In the rows, zero is written as 128.
Families of rows that turns and mirrors carry onto each other, the same ones carrying the whole set onto itself: the rest of each named row's family, in list order:
5 families of 4 rows:
pafe: [ 98 123 140 134 138 132 144 120 118 121 160 123 130 106 144 159 114]
nunuf: [ 87 113 136 150 152 113 149 139 149 112 116 126 130 108 172 155 148]
Digur: [ 99 115 132 130 142 121 138 116 106 130 161 125 144 126 147 137 118]
Nofas: [104 110 116 137 159 116 152 126 129 114 119 136 144 128 162 127 148]
lafem: [ 95 129 131 159 142 119 167 144 147  88 141 124 150 116 161 167 121]
Kop: [ 83 131 134 124 149 121 141 146 125 115 148 121 148 149 135 117 122]
tez: [ 82 108 144 141 138 104 127 126 113 138 158 115 146 128 161 144 120]
gasot: [ 82 130 139 149 144 138 166 135 144 123 127 126 130 121 141 177 122]
Rozif: [ 80 117 153 145 134 115 133 130 127 129 157 112 132 107 159 165 118]
dozi: [ 65 127 150 134 145 106 131 157 137 121 144 110 145 144 149 130 124]
Nizif: [104 118 123 139 156 129 159 129 140 105 118 136 130 108 158 147 145]
Nov: [109 126 115 148 147 121 169 134 130  91 144 133 161 132 153 145 121]
bibi: [ 95 115 120 154 147  98 156 139 128 104 143 124 173 147 167 134 126]
nane: [ 98 126 119 137 151 139 168 121 123 127 131 134 145 141 132 147 123]
Vuta: [ 79 112 125 145 150 110 150 130 122 144 130 124 158 160 151 136 129]
favi: [ 81 117 136 164 141  96 153 149 144 102 139 116 162 130 175 158 125]
rap: [ 87 142 139 124 147 137 151 147 135 104 147 123 134 128 128 138 118]
bek: [ 63 116 145 158 142 108 149 142 143 141 125 114 143 138 160 166 128]
nen: [ 68 136 155 135 143 123 141 158 147 109 144 112 130 124 142 150 120]
zade: [ 86 104 129 147 155 101 141 136 137 123 117 125 143 128 176 135 151]

Which other rows belong to the same family as Kop? dozi, rap, nen
Which other rows belong to the same family as Rozif? pafe, Digur, tez
Which other rows belong to the same family as lafem? Nov, bibi, favi

Families of rows that turns and mirrors carry onto each other, the same ones carrying the whole set onto itself: the rest of each named row's family, in list order:
5 families of 4 rows:
pirut: [131 128 132 154 123 149 129 132 124 144 104 116 114 139 133 120 142 141]
dufo: [109 135 116 128 122 141 150 115 130 119 132 103 134 138 116 122 143 106]
Babi: [132 119 121 110 126 142 137 132 165 144 140 120 138 101 132 129 131 128]
kofe: [118 131 115 125 122 137 152 128 129 115 129  97 134 143 116 124 134 109]
Mavus: [105 134 125 125 120 133 146 119 122 123 132  95 127 145 129 123 140 120]
zevod: [148 128 124 130 139 117 138 117 138 126 135 161 142 154 130 124 136 119]
keza: [136 133 137 151 122 146 125 135 131 147 105 124 117 126 143 112 142 143]
paz: [136 117 119 107 132 136 138 138 163 148 132 127 141 105 134 121 133 134]
Kubi: [135 140 137 155 130 142 130 132 130 153 103 119 130 136 135 113 139 147]
Kesuz: [150 131 135 129 136 116 134 114 133 128 137 159 139 150 123 128 138 112]
kisu: [136 122 126 109 137 139 135 136 161 148 137 124 143 101 135 114 140 125]
zofo: [140 138 137 153 123 140 132 137 130 143 102 122 120 137 135 115 143 148]
zodot: [147 128 141 116 141 123 133 113 141 130 134 162 132 143 125 128 132 115]
Rigis: [152 130 133 135 138 120 140 105 143 132 136 157 139 151 122 122 136 116]
zuf: [137 114 120 109 132 125 136 141 157 147 129 128 139 100 132 117 141 126]
nonu: [148 137 145 132 136 121 128 112 135 134 132 157 134 152 126 129 130 115]
sil: [143 113 126 111 132 133 135 130 158 146 145 131 142 104 134 131 132 134]
Rera: [135 140 134 151 131 137 121 140 133 141 103 118 126 141 128 116 142 151]
Des: [108 130 117 125 119 129 145 109 127 121 140 104 132 146 126 120 133 110]
dig: [108 128 114 122 123 135 142 121 127 121 135  97 134 144 119 120 137 110]

Which other rows belong to the same family as zofo? paz, Kesuz, dig
Which other rows belong to the same family as Babi? keza, nonu, Des
Which other rows belong to the same family as dufo? Kubi, kisu, Rigis
Which other rows belong to the same family as kofe? zevod, zuf, Rera

